In the data rows, the value 128 means zero.
Each row of this table is followed by its label. One hidden rule gives the labels. It looks at one to three of the table's principal directions, none of them among the few with the most spread.
[165 116 101 124 124 140 120 157  81 107 183 149 177 115 165  95 121 157
 181 104 126 194  94 136 181 130 117  71 129  94 185 213  58 123 143 127
 185 149 122 110 116  96 142  91 147 116  78 130] g
[134  75 163 141 106 142 102  97 119 119 140 152 151 140 166 131 153 135
 118 145 137 133 106 130 148 136 159 130 130 136 129 147 101 167 154 118
 141 133 119  72 117 102 123 115 119  96 129  86] o
[165 122 140  94 157 144  81 139 142 127 128 115 212 102 151 105 122 109
 189 109 164 155 115 146  95 166 135  67 101  82 149 149  96 199  94 107
 183 133 123 107 154 111 154 128 120  72  63 139] p
[122  56 118  87 139 152  84 112  84  96 122 159 166 100 161  97 148 152
 177 119 158 145  82 148 156 160 144  99 164 129 145 171  44 156 184 113
 183 142  91  76 130 111 119  88 160 107 100  97] d
[130 108  96 103 151 126 108 113 106 113 113 139 110  88 139 139 157 178
 126 137  97 163  96 140 160 140 108 128 161 144 142 150  81  93 198 102
 138 124  99 143 143 154 156 129 190 141 108 114] o
[157 163  88 111 132 114  86 136  79 111 167 143 131  89 142 131 125 136
 136 161 116 186 100 132 129 150 111 135 123  98 141 151  74 147 172 101
 133 148 110 128 106 141 112 112 183 142 102  88] r
[142 148  95 104 185 155 119 131 144 167 128  91  34  96 111 113 112 141
 117 125 125 181 131 137  97 130 124 125 168 132 217 124 130  98 116 147
 151 148 111 110 173 158 144 176 140 159 146 127] o
[ 54 134 142 158  94  86 217 128 132  71 129  97 133 152 147 154 115 178
 135 184  78 104 145  70 188  55  44 171 132 107  79 179 165  42 138  75
  56 128 140 199  93 150 172 126 155 178 208 141] o
[ 25  58 114  69 144  98 163 114 132 109  59 181  77 158  93 121 136 153
 159  86  93  37 162 147 143 121 125 146 170 189  34 123 164  76 186 114
  79  72 146 195 101 113 144  98 161 147 209 147] g
[ 97  94 126  87 138 120 114 135 101 112 111 188 162 114 118 121 130 103
 159  70 129  91 138 171 123 174 164 128 128 128  81 134  97 158 190 122
 113 101 149 129 107  94 113  67 128  74 120 127] d
[154 124 120 138 104 113 125 118 133 148 173 156 130 174 132 126 124 144
 106 121 107 133 128 108 138 112 161 101  88 140  82 164 159 142 146 144
 137 115 162 136  97  80 127 112 141 131 164  97] r
[ 80  89 133  77 149 129 137 127 141 121  68 146  98 117  91 114 135 117
 143  58 129  65 153 142 104 160 168 152 148 141  82 105 138 125 184 130
 113 107 140 116 151 115 140  93 102 106 160 155] p
[126 127 119 131 112 128 146 141 106 111 129 137 127 131 128 139 127 133
 105 118 115 121 124 130 151 117 125 132 119 147 119 130 123 102 147 135
 118 127 130 136 123 132 124 120 130 134 117 144] m
[118 115 169 142 127 127 162 140 201 164 120 124 131 191 132 125 109 122
 153  81 129  84 165 111 108  90 140  80 101 124  92 143 208 136  53 140
 136 103 182 157 132  73 173 164  93 129 182 158] o
[143 134 129 112  94 110  69 113 103 165 115 181 128 157  85 138 170 114
  72 128 114 109  89 139 152 182 190 163 127 153  35  37 104 184 180 129
 135 105 147 122  88 115  67  66 147 110 132  84] q
[ 73 123 179 118 136 141 129 106 188 194  72 122  86 170  82 132 118  45
  93 105 187  27 172 140  45 143 199 167 135 154  55  21 197 188  66 174
 107 110 162 101 131 111  59 145  71 113 214 101] o
[159 142 101 130 130 134 178 163 164 142 131 127  74 162  94 101 116 165
 141  42 102 115 158 114 117  92 135  85 110 140 150 156 195  71  99 164
 150 115 160 144 148 106 176 134  92 155 145 207] m
[106  88 115  79 143 152 108 128 115 149  89 157  82 131  87  97 122  99
 136  57 163  81 119 148 116 172 184 127 166 160 118  88 106 141 164 176
 155 128 129  84 151 109  90 102  99 134 136 144] m
[ 81 118 177 181  87 132 211 108 181 134 135  73 112 197 148 126 120 151
 100 160 132  97 156  66 159  44 112 154 131 128 112 143 198  81  56 140
 110 143 149 128 121 118 138 151  93 165 231 115] o
[106 104 141 134 126 135 121 109 117 142 111 176 106 130 116 146 148 109
  98 116 134  93 132 164 114 146 170 158 145 160 104  98 126 146 158 136
 106 107 133 104 103 120  82 103 125  97 154  96] d
[155 171 139 158 112 151 135 129 155 132 138  82 149 135 131 127 124 116
  98 154 164 146 131 101 118  97 118 139 118 117 148 105 135 142  72 139
 146 156 111 105 154 146  93 143 116 143 116 123] g
[208 107 151 178 100 135  73  60 167 179 150 121 176 162 158 149 210 176
  58 191 107 183  76 118 181 122 156 100 123 172 120 108 106 157 124 144
 179 108 110 112 136 132 130 156 163  96  82  70] m
[163 135 146 156  99 161 126 126 126 137 122 114 115 122 113 120 144 118
  80  92 159 127 108 105 132 147 183 160 127 119 154  91 115 140 146 156
 159 161 120  48 166 125 102  98  67 124 112 131] o
[ 76  79 104  66 156 103 103 139  56  99 104 188 127  78 130 120 132 134
 192  95 105 118 102 173 149 196 131 132 162 108 108 154  60 124 222  88
 118 115 131 144  95 117 149  72 162 106 126 117] r
[183 193 116 167 126 128 111 121 128 144 164  97 113 122 123 145 119 138
  98 194 120 183 105 112 120 122  90 135 119 112 190 113 137 129  90 121
 123 149 112 125 126 176 119 163 132 152 102 128] r
[101 100 127 100 137 136 116 144 102 125  75 150  96 101 104 127 144 126
 122  75 116 106 114 152 155 170 150 152 170 146 127  79  91 108 188 131
 122 127 129 125 152 135 141 107 119 134 111 158] d
[115  82 163 127 141 145 124 115 160 140  99 106 148 121 143 118 143 104
 144 113 163 104 139 130 107 135 157 112 135 133 126 121 127 149 106 147
 156 125 116  97 164 112 140 152  96  99 119 126] r
[ 85 137 107  77 127  90 138 134  89  55 113 152 144  86 133 151 129 118
 147 137 105 103 148 145 113 139  95 182 108 112  67 147 100 122 195  69
  72 113 112 157 101 149 122  90 165 108 120 118] r
[102 106 127 124 119 121 176 142 127  86 132 121 128 138 145 105 113 154
 179 104 120 112 149 109 142  97  99 119 126 111 142 187 145  86 119 118
 121 135 131 138 125 113 171 120 108 146 147 162] r
[ 94 107 130 112 108 113 149 110 134 125  74 149  91 149  81 136 158 126
 102  99 120  52 135 124 131 137 153 173 141 170  53  75 150 104 167 139
 109  97 127 130 125 135 104  95 109 129 154 146] q
[ 68  84 113  83 160 143 157 119 123 110  82 120  78 112 119 116 110 125
 148 104 156  87 139 135 112 123 121 136 164 157 135 140 130  87 144 136
 130 130 101 117 157 139 124 137 126 150 160 141] q
[224 170 141 171 137 159  96 126 174 176 156  99 149 133 120 117 128  99
 122 126 165 170 126 129  83 137 146  86 100 116 212 107 146 176  41 165
 181 136 114  81 170 130 118 167  70  97  49 155] m
[101  96 141 140 140 133 119 105 120 131 137 126 133 128 149 139 119 100
 106 186 141 130 146 148 117 118 127 131 133 170 140 124 135 140 115 140
 101 122 109 129 118 135 103 162 138 113 131  93] g
[228 166 109 132 149 131  61 137 122 155 180 121 197  84 150 121 151 106
 139 146 137 218 112 163  98 167 145  77  84  95 180 139  79 191  96 134
 191 126 106 110 137 126 124 136 143  58  13 101] q
[168  92 119 137 101 137  83  90  79 102 162 186 155 115 167 140 168 168
 103 141 120 170  72 134 174 150 157 133 128 137 132 176  57 153 225 103
 153 135 102  75 109 109 108  77 168 104  98  61] o
[145 126  79  93 157 144 121 166  81  94 139 112 141  64 145  86 125 144
 195 105 150 182 109 142 133 141 105  95 150  90 199 181  55 104 135 125
 191 160  84 106 150 138 138 109 150 133  69 142] q
[ 13  98  97  11 130 127 172 173  77  64  59 165  76 123  53  73  79  80
 182  11 167   3 168 136  95 164 164 189 157 126  39  99 120 117 205 138
  97 135 145  98 119 108  68  17  85 143 204 182] d
[139 115 120 113 127 142  75 120  78 109 150 112 193  94 170 122 132 149
 136 183 145 189  59 121 178 155 112 109 149  99 145 149  34 160 167 104
 164 170 102 104 126 144 118 115 184 134  95  81] p
[132 136 134 145  95 108 129 104 128 105 151 128 150 152 142 141 143 145
 108 182 107 132 128 110 150 104 105 151 114 137  99 133 131 131 133 112
  99 124 123 139  98 140 117 125 147 130 132 107] g
[169 164 138 142 127 131 119 127 159 145 157 105 136 139 123 123 115 113
 117 135 126 148 147 120  95 127 135 121  96 110 153 122 157 158  91 141
 122 134 145 113 137 130 135 148  96 110 116 140] p
[154 167 137 154 109 115 112  96 136 112 171 116 157 136 157 158 132 150
  93 213 104 175 120 111 137 104  90 153 104 114 131 145 129 150 126  85
  93 135 122 137 103 155 123 141 166 124 132  83] p
[158 134 124 144  60 104  87 108  52  74 221 174 228 144 200 153 144 159
 104 226 109 195  66 109 204 112 109 136  87 101  71 198  46 184 190  65
 130 147 118 115  39 106  76  63 217 111 120  19] g
[107 144 119 159 115 116 171 139 113 101 146 103 109 126 147 137 116 177
 120 165  88 157 127  99 178  85  72 146 144 117 158 161 137  58 135 107
  91 150 131 168 117 154 167 142 152 183 158 138] p
[172 149 123 119 125 121  88 138 127 156 143 131 154 130 115 123 144 126
 110 125 109 156 114 138 130 158 157 109 104 120 110  97 117 166 131 135
 148 120 149 133 121 122 132 116 135 100  98 124] p
[131 143 101 145 131  97 128 151  63  91 169 164 151  83 170 158 129 157
 141 159  67 192 117 159 175 131  78 131 121 106 163 187  82  91 177  79
  87 125 128 187  85 138 166 118 188 123  88 109] g
[ 90  97 131 112 160 139 152 130 145 139 101 119  93 129 126 119 111 133
 145 104 129 110 149 141 117 120 125 113 149 144 152 137 156  97 109 136
 123 121 136 142 146 125 160 154 117 136 161 148] d
[ 73 136  74  48 125 106 144 152  72  74  95 140  80 105  91 122 113 127
 129 108 115  93 126 124 141 137 107 180 147 142  65 111  93  86 208 112
 102 134 110 149 122 155  97  83 167 174 148 144] m
[115 132 105  80 160 129 155 134 166  96  83 124 115 110 107 119 129 148
 168  73 126 104 161 133  98 114 100 127 132 128 121 151 145  97 137 102
 130 106 111 151 169 139 158 122 137 126 120 177] d
[144 123 115 147 140 145 129 113 113 130 148 122 110 110 152 134 127 140
 112 153 138 168 115 136 135 116 117 123 138 141 193 158 112 106 122 134
 145 141  96 110 140 140 121 149 140 135 109 102] m
[133 134 145 203 105 142 164 123 141 130 164  99 136 155 175 141 120 162
 109 184 132 165 124  96 169  56  85 113 134 132 179 167 150  90  67 129
 131 153 119 144 123 130 138 173 144 177 150 106] g
[ 78 174 147 114 132  90 140 150 145 137  97 107 129 133  95 148 106  72
 126 151 120  74 173 134  81 137 110 168 108 112  56  52 177 147  82 115
  60 110 162 191 102 151 118 146 118 128 161 143] m
[142  95 131 161 109 142 140 124 103 109 146 142 174 126 165 128 138 172
 144 120 134 147  83 114 183 118 123  91 132 115 150 194  95 107 154 119
 165 141 121 110 124 108 146 102 137 127 113 123] m
[ 40  79 159 113 103  77 159 126  93  82 114 172 151 144 160 160 126 122
 163 150  97  65 135 134 155 123 103 155 119 118  32 160 130 120 162  72
  66  99 153 176  56 104 148 106 149 116 186 103] r
[ 58 120 161 118 116  93 175 116 147 100 119 109 125 160 128 147  93 105
 134 170 115  67 169 103 106 100  97 163 101 124  64 135 192 123 109  99
  54 112 150 159  97 131 142 143 105 126 200 137] r
[126 130 120 109 110 125 119 123 133 151 114 171  89 163  97 128 144 138
 112  86 123  96 111 122 139 136 163 145 143 140  67 102 127 138 163 133
 142 114 150 119 111 103  95  90 142 147 175 111] o
[ 46  64 148  91 114 112 138 105 107 112  86 183 101 160 111 137 133 106
 119 117 126  45 140 148 136 142 157 173 147 175  42 100 137 135 178 118
  83  96 139 127  88 107  93  88 123 112 191 108] m
[125 130 138 153 135 131 148 126 136 127 141 135 121 126 152 149 116 129
 137 135 132 138 130 127 126 104 106 123 128 117 154 170 136 115 114 109
 125 126 122 131 127 119 136 148 134 131 138 117] r
Which label does each new row get?
[126 142 112  89 138 116 122 139 133 124  83 119 129 106  79 117 148 122
 131  91 113 105 135 138 122 165 136 147 134 131  97  73 119 119 157 132
 124 111 127 145 152 154 136 101 115 110  93 177] g
[148 148 130 152 121 159 159 149 128 115 146  71 164 105 155 108 121 117
 146 132 187 151 122 107 116  98 118 112 119  86 178 158 106 122  61 145
 188 170  95  79 154 134 103 132 105 129 106 124] q
[169 164 155 206  55 130 141  88 155 119 165  91 154 178 145 153 154 164
  40 210 121 150 110  56 174  67 115 170 103 140 106 114 152 128 117 124
 115 152 116 109 123 148  99 132 132 162 144  93] d
[ 88  97 142 104 149 109 124 134 148 145  98 152 142 145 101 118 116  93
 169  98 129  70 160 148  99 151 147 105 127 142  70 108 162 153 123 138
 106  88 158 163 113 100 136 124 112 101 147 155] g
[127 119 114 153 135 157 146 137 123 121 166  65 162 124 188 101 118 205
 149 184 137 215  87  86 201  66  72  73 167 100 194 205  90  82  92 118
 186 182 109 139 140 137 160 154 198 190 157  97] d
[ 22  89 111   0 159  95 106 136  85  90  45 180 126  94  83 127 123  68
 175  83 140  29 140 180  92 202 147 176 151 136   0  75  80 164 215  93
  90  89 129 151 103 130  82  62 159  91 154 124] m
[ 56 123 133 103 113  82 139 105 107  90 105 130 139 134 125 158 136 147
 124 205  92  95 117 112 156 122  80 182 140 126  33 116 126 115 172  64
  64 110 129 180  73 163 121 104 186 139 191  98] o
[ 67  64 127  20 164  96  63 107  84 102  93 171 148  96 135 121 133  94
 187 141 117  92 125 191 100 208 137 134 142 134  67 111  73 190 187  92
  96  99 128 137  91 131 135 114 158  70 121 101] r
[ 56 104  92  42 176  94 142 126 109  56 108 123 132  71 155 117 121 147
 225 148 111 126 153 147 108 124  56 139 153  96 107 203  86  98 168  62
 101 116  94 172 116 153 164 126 199 124 145 116] r
[118 161 129 136 143 143 141 156 124 134 129  83 123 109 123 122  87  86
 122 140 161 137 147 126 100 124 115 134 123 114 172 102 141 126  73 148
 121 158 123 129 151 148 113 158 101 148 117 144] g
[ 94  96  96  74 147 136 155 159  99  94  77 150  96  98  85  90 118 127
 180  22 138  76 139 144 122 163 146 130 153 130 134 133 112  86 184 145
 138 126 125 112 157 121 143  74  87 129 114 202] m
[107  88 131  84 188 154 108 119 145 153  74 136  87  89 113 117 126  82
 163  74 177  92 143 175  57 173 164 117 158 142 159 108 122 149 119 150
 156 115 105  88 173 124 122 152  97  97 115 135] r
[169 164 100 117 150 141  96 128 122 129 139  99 105  87 119 117 126 121
 113 144 129 179 132 141 104 148 119 141 134 128 201 103 105 131 125 142
 129 152  99 111 164 170 127 155 126 135  70 136] d
[190 146 114 183  73 143 134 106  95  83 212 116 153 134 182 134 136 189
  83 190 120 204  87  78 179  79 109 135 101 113 177 209  98 115 160 114
 145 177 100  73 113 134 114 109 152 152 118  80] o
[178 127 117 121 161 142 107 134 175 202 143 138 107 155 106  97 117  98
 152  65 151 132 149 148  78 140 178  55 110 142 153 131 166 158  65 190
 191 103 148 120 152  78 130 159  96 108 111 141] q
[178 143 124 184 109 115 101 122  96 159 194 179 134 144 160 171 131 151
  69 159  72 191 102 148 174 128 136 108 100 147 152 153 126 130 158 126
 103 118 162 162  85 108 142 141 165 124 111  85] d
[130 183 107 102 145  85  97 135 126 145 107 141  65 110  70 160 135 117
  89 149  62 120 147 148  89 168 124 179 120 139  84  46 161 132 168 107
  54  99 153 181 106 174 140 139 148 133 137 146] o
[153 127 122  88 158 109  60 109 121 142 132 162 160  99 126 141 150 103
 134 146 112 147 126 181  87 187 151 120 106 129 103 111 101 196 156 106
 122  93 128 133 107 130 122 121 157  53  84  94] o
[104 157 123 101 157  76 121 135 130 117 120 137 139 105 116 157 113  89
 150 156  85 111 174 167  82 152  91 144  97 123  94 109 155 137 125  98
  49  86 146 206 100 154 155 156 141  92 105 147] m
[143 184  78 106 156 117 110 137 104  98 154  99 126  78 130 122 110 142
 140 185 117 185 137 134  97 127  75 141 124 104 170 142 111 122 129 101
 106 150 100 152 122 182 124 139 180 148 106 117] d
[163 167 120 162 108 127 101  98 128 148 134 144  63 146  87 160 137 151
  38 169  97 142 106 104 132 133 140 180 130 163 127  71 161 130 177 120
  89 131 128 116 122 161 101 124 135 163 151 117] p
[107 142 106  96 160  94 145 147 150 118 106 155 116 120 109 131 124 154
 184  84  79 109 160 147 109 131  97 114 126 110  98 154 159 101 144  92
  94  89 161 203 113 124 187 123 157 126 148 168] p
[153 190 169 254  59 163 237 164 159 113 167  47 131 168 158 145  99 173
  73 141 143 156 119  28 189  19  85 144 107  77 195 170 184  50  47 128
 139 196 141 105 156 131 150 143  71 205 175 164] p
[165 158 113 145 142 149 114 118 147 171 146 124  82 141 108 126 115 127
  82 128 134 151 137 137  98 124 150 122 124 155 177 102 164 133  97 165
 130 135 136 117 141 137 108 155 119 144 135 120] d
[143 168 104 136 132 139 135 159  95 120 175  83 133 102 152 121  94 119
 121 169 139 187 122 119 133 107  98 117 121 103 185 151 101 113  97 143
 139 172 116 124 130 150 115 154 145 156 111 117] m
[104 140 120 115 109 111 135 131 101  89 103 147 122 120 104 143 136 135
 110 129 106 106 125 125 151 138 112 182 134 135  92  98 116 111 183  96
  85 123 121 145 117 152 116  87 137 137 124 145] d
[169 120 155 177  91 147 110 100 135 124 164 109 158 152 175 144 141 182
  84 180 117 179  80  82 184 100 120 114 122 124 150 157 116 139 140 110
 144 161 127 101 134 126 153 146 146 153 134  97] p
[137 144 119 107 115  89 105 112 129 118 118 133 125 131 109 144 168 147
 107 167  73 130 127 129 140 139 111 162 121 143  74  87 125 129 159 100
  96 100 125 165 106 161 140 123 159 118 114 127] r
